A single turn carries every row of the set below to another of its rows. Some are shown first; where does it send the rows asked next?
k963: [-0.95  1.50 -0.19  0.85  1.66 -2.21  0.65 -1.22  0.04 -0.30 -1.50  1.05
 -1.25 -2.86 -0.97]
k518: [ 0.58 -0.20 -0.14  1.16  1.27 -1.45  2.17 -0.11  0.10 -1.00 -0.70  1.19
 -2.89 -1.87  0.58]
k799: [ 0.28  0.26 -0.35  0.91  0.61 -0.39 -0.46 -0.40 -1.31 -1.32  0.09  2.71
 -1.87  0.47 -0.74]
k179: [-1.04 -1.22 -0.66  1.34  2.00 -0.82  1.53  0.23  1.72 -0.74 -1.04 -0.08
 -3.14  0.66 -2.84]
k536: [-1.37 -1.13  0.01 -1.13  2.91 -0.12 -0.82 -0.84  0.32  0.71  0.34  0.94
 -0.49  1.33 -0.74]
k474: [-1.79  0.58 -0.62 -0.08  2.11  0.31  1.27 -2.00 -0.25  0.36 -1.05  1.80
 -2.16  0.99 -3.43]
k883: [ 0.36 -0.42 -1.58  0.66  2.38 -1.05 -1.73  0.42  0.77 -1.16 -1.26  1.58
 -2.64  0.58 -2.58]
k932: [ 0.23 -0.17  1.21  0.45  2.69 -0.01  2.84  0.50  0.19  1.39  0.34  1.28
 -3.58  0.06 -1.61]
k532: [ 0.79  0.55  1.54 -0.03  1.74 -2.60  1.24 -0.87 -0.25  1.32  0.52  1.80
 -2.78 -1.11 -0.13]
k608: [-1.07 -1.71  1.35 -0.37  4.60 -0.76 -0.58 -0.11  1.49  0.54 -0.54  0.85
 -1.79 -1.22 -2.18]
k444: [ 1.10  1.43  0.09  1.64  3.14 -1.66  1.62  1.24  0.32  0.03 -0.45  1.30
 -1.93 -1.62 -2.77]
k853: [-0.51 -1.14 -0.41  0.07  2.75 -2.03 -1.90 -1.17  0.96 -0.22 -1.64  0.66
 -1.16  0.54 -0.79]
k624: [-0.25  2.45  0.51 -0.60  1.87 -0.42 -0.59 -1.29  0.49  1.28 -0.66  1.22
 -0.50  0.29 -1.21]
k836: [-0.17 -0.57 -0.35  0.90  3.09  1.46 -0.07  0.48  0.58 -0.54 -0.05  1.49
 -0.08 -1.10 -0.37]
k262: [-1.82 -0.12  0.88 -0.26  1.23 -0.47  1.90 -1.99 -0.09  1.10 -0.68  1.03
 -2.93 -1.06  0.14]
k391: [ 0.52  0.71  0.41  0.87  1.79 -1.47 -0.22  0.83  2.44  0.17 -0.48 -0.64
 -1.45  0.01 -0.66]
k237: [-0.60 -0.93  1.30 -0.30  2.09 -2.61 -0.99 -1.00 -0.42 -0.35 -0.47  1.99
 -3.64  0.38 -2.51]
k866: [-0.95  0.94  1.02 -0.09  4.14 -1.31  1.53 -0.74 -0.36  1.65  0.32  2.41
 -2.59 -1.90 -2.22]
k593: [-1.20  0.12 -0.70  1.02  3.64 -0.06  2.47 -0.06 -0.06 -0.61 -0.86  1.79
 -2.63 -2.61 -1.49]
k421: [-0.48 -0.44 -1.28 -0.61  2.57  0.85 -0.53  0.70  0.11 -0.25  0.79  1.82
 -1.95  1.34 -2.55]

k444 turns into k963
k237 turns into k608
Now these:
k593 turns into k518
k391 turns into k624
k883 turns into k853

A single turn carries every row of the set below to another of its rows. Some are shown first; where does it send the rows asked next?
k349: [-0.55  0.08  0.14 -0.22 -1.14 -1.44 -1.09 -0.58 -2.25  0.54  0.27 -0.27
  1.33  2.62 -1.55 -0.26 -0.18  1.31  0.16  0.53]
k476: [-0.95 -1.16  0.25  1.14  0.25 -0.36 -0.06  1.14  1.50  0.31 -1.87  0.82
 -0.35 -0.61  0.23  1.72 -1.38  1.01 -0.76  0.22]
k754: [-0.49  1.13 -0.97  1.25 -1.11 -2.55  0.15  1.40  1.45 -1.40 -0.38 -1.81
  0.22  1.24 -1.12  0.56 -0.06  1.69  1.91 -1.36]
k98: [-0.61  0.38 -1.88 -0.03 -2.73 -1.08 -0.97  1.99  1.16 -1.06 -0.67 -0.68
 -0.20  1.81 -1.03  0.61 -2.32  0.51  0.78 -0.67]
k311: [-0.48  0.31  0.72  0.73 -2.81  0.02 -0.69 -0.74 -0.39 -2.08 -1.75  1.40
  0.38  1.46 -1.75  0.92 -1.00  2.02  2.10  0.17]
k623: [-0.10  0.92  0.20  2.27  1.43 -1.44 -0.90 -0.29 -0.40 -0.86 -2.88 -0.27
  0.83  0.96  1.19 -0.51 -0.71 -0.55  1.10 -1.79]
k185: [ 0.21 -0.05  0.78  1.37  0.16 -0.89  1.07  0.00  0.01 -1.24 -0.41 -0.47
 -0.21 -0.45  0.33 -0.82  1.53  0.02  2.68 -0.13]
k152: [-0.04 -0.48 -0.69 -1.34  0.23  1.05 -0.07 -0.22 -1.70 -1.20 -0.93  1.08
  0.51  1.01  0.28  0.00 -2.63 -0.38  0.14 -0.40]
k186: [-0.38 -1.45  1.30  0.33 -1.29 -2.00 -1.06 -0.74 -1.65 -2.32 -1.36 -0.40
  0.44  0.21  1.25 -0.24  0.04 -0.24  0.41  1.45]
k567: [-0.41  0.79  0.54  1.82  0.72 -1.39 -0.91 -0.16  0.50 -2.33 -2.64 -0.71
  0.52  0.84  1.30 -0.57 -0.57 -0.89  1.79 -1.90]
k682: [ 0.14  1.05  0.44  0.67 -0.89 -0.02 -1.87 -1.58 -0.47  0.50 -0.36  0.87
  0.64 -0.02 -0.01  2.65 -1.05  1.50  0.08  1.14]
k599: [-0.23  0.32  2.49  1.10 -0.70 -1.61 -1.44  0.41  0.55 -0.55 -0.42 -0.23
  2.04  1.42 -1.39  0.73 -0.24 -1.43  0.88 -1.83]
k711: [-1.26 -0.87 -0.84  0.55 -1.84 -2.50  1.19  1.46  0.09 -0.70 -0.49 -1.12
  1.90  1.40  0.70 -0.66 -1.02  0.69  1.44 -1.72]
k479: [ 0.36  0.53 -0.85  0.55 -0.05  1.20  0.97 -0.25  0.28  0.17 -0.86 -0.94
  0.27  1.26  1.09  0.97 -2.96  0.01  2.03 -0.27]
k253: [-0.06  1.43  0.00  0.81 -0.97 -0.37 -1.53 -1.33 -0.43  0.59 -0.25  0.77
  0.72 -0.22 -0.48  2.63 -1.26  1.63 -0.14  1.15]
k123: [-0.99 -0.11 -0.52  0.23 -2.80  0.10 -2.31  0.61  0.53 -0.51 -1.43 -0.01
  0.42  1.46 -0.10  1.10 -3.09 -0.59 -0.27  0.57]
k463: [-1.00  1.91 -0.58  1.05 -0.42 -0.79  0.14  0.93  0.12  0.98  0.52 -0.49
  1.53 -0.30 -0.38  1.09 -1.33  0.21 -1.23  0.26]
k889: [ 0.30  0.70  0.66  2.26  0.25 -0.94 -1.21  1.20  0.65  0.01 -2.26 -0.06
  0.87  1.24 -0.63  0.16 -0.54 -1.94  1.72  0.71]
k485: [-0.91  0.07  0.70  1.63  1.05 -1.83 -1.22 -0.23 -1.73  0.99 -1.60 -0.27
  1.24  2.35 -0.56 -0.48  0.04  0.61  0.06 -0.30]
k375: [-1.85 -1.06  0.51  1.11 -1.37 -0.09 -1.07  0.66  0.08  0.66  0.90  0.27
  0.05  0.45 -0.35  2.05 -0.46  1.84  0.28  1.39]
k755: [-0.47 -0.54  0.92 -0.32 -2.46 -1.12 -1.55 -1.16 -0.53 -2.94 -0.10 -0.57
  0.59  1.11  0.60  0.26  0.64  1.84 -0.35 -0.99]
k782: [-1.30  0.47 -0.02  1.05 -3.53 -1.17  1.04  0.39 -0.53 -0.81 -1.23  0.86
  1.60  1.60 -0.66  0.17 -1.46  2.31  1.68 -0.31]
k30: [-2.85  0.82  0.46 -1.66 -1.18 -0.34 -1.60 -1.64 -0.25 -0.64 -1.67 -0.72
 -0.15  0.87  0.42 -0.05 -0.13 -0.07  0.69  0.78]
k936: [ 0.31  0.32  1.10  0.94 -0.49 -0.08 -2.05 -1.82 -0.58  0.42 -0.95  0.92
  0.70 -0.08  0.11  2.43 -1.32  1.31  0.34  1.01]
k493: [-0.20  0.36 -0.66  0.13 -0.53 -0.48  0.28  0.59  1.88 -1.12 -2.87  0.44
 -0.04 -1.02  0.53  1.17 -2.40 -0.11  0.06 -1.09]
k653: [-0.37 -0.11  0.60 -0.60 -2.54 -0.82 -1.29 -1.31 -0.27 -2.95  0.07 -0.43
  0.32  1.09  0.18  0.51  0.49  2.12 -0.28 -0.92]
k999: [-0.31  0.00 -0.03 -1.01 -2.72 -0.13 -1.37 -1.32  0.12 -2.64  0.62 -0.32
  0.25  0.95 -0.10  0.52  0.26  1.93 -0.03 -0.96]
k687: [-1.32  1.35 -0.72  0.63  0.65 -0.81  0.14  1.76  0.56 -0.60  0.02 -1.64
  0.88  0.16 -0.20 -0.74 -0.57 -1.08 -0.70 -0.88]
k370: [-0.74  1.01 -0.54  1.36 -1.02 -2.85  0.08  1.14  1.18 -1.23 -0.47 -1.68
  0.45  1.11 -0.86  0.76  0.34  2.01  1.75 -1.75]
k161: [-0.04  1.05  0.34  2.21  1.15 -1.22 -0.67 -0.27  0.16 -1.28 -2.71 -0.57
  0.60  0.94  1.18 -0.74 -0.57 -0.72  1.61 -1.87]
k676: [-0.61  1.08 -0.23  1.58 -0.81 -2.92  0.40  0.89  0.85 -0.97 -0.59 -1.32
  0.84  0.93 -0.75  0.94  0.87  2.52  1.15 -1.23]
k309: [-1.12 -1.44 -0.57  0.87 -0.88  1.42 -1.01  0.50 -0.05 -3.11 -0.35  0.19
  1.18  0.34 -0.38 -0.69 -1.56  0.04  2.25 -0.20]
k790: [-0.84 -1.46 -0.14  2.03 -1.14 -0.85 -1.46  1.56 -0.27 -2.88 -0.19  0.78
  1.45  0.33 -1.49 -0.41  0.04  0.92  1.24 -0.86]
k970: [ 0.30 -0.21 -0.64  0.42  0.07  1.66  0.52 -0.63  0.51 -0.51 -0.88 -0.75
  0.62  0.98  1.21  1.08 -2.97 -0.10  1.99 -0.06]
k174: [-1.48  0.35  0.79 -0.98 -0.76 -0.65 -0.62 -1.45 -0.16  1.35 -1.27 -0.56
  0.06  2.23  1.80  1.25 -0.40  0.38  0.90  0.70]
k219: [ 0.94  0.03 -0.83 -0.50  0.07 -0.05  1.01  0.71 -0.94 -1.11  0.02  0.57
 -0.53  0.14 -0.04 -1.06 -0.08 -0.50  2.15 -0.81]
k512: [-1.72  1.22  0.71  0.04 -2.06 -1.60 -1.70 -0.70 -0.56 -2.35 -1.43 -0.40
  0.33 -0.19 -1.62 -1.14  0.31  0.53 -0.60 -0.25]
k173: [-1.02  0.86  1.24  0.20 -0.69 -1.17 -0.67  0.26  0.40 -0.30  0.72 -0.10
  1.77  1.11 -0.92  0.88 -0.40  0.72 -0.07 -3.46]
k270: [-0.86 -0.96 -0.21  1.28 -0.07 -1.54  0.32  0.21 -1.46 -0.83 -2.13 -0.27
  0.29 -0.25  1.44 -0.20 -1.57 -0.31  1.31  2.07]
k842: [ 0.07 -0.53 -0.55  0.27 -0.17  2.01  0.08 -0.51  0.50 -0.95 -0.57 -0.91
  0.56  1.16  1.21  0.76 -2.70  0.00  2.17  0.28]

k512 turns into k152
k999 turns into k479
k311 turns into k493
Now these:
k754 turns into k253
k161 turns into k653
k98 turns into k463
k476 turns into k599
k270 turns into k790

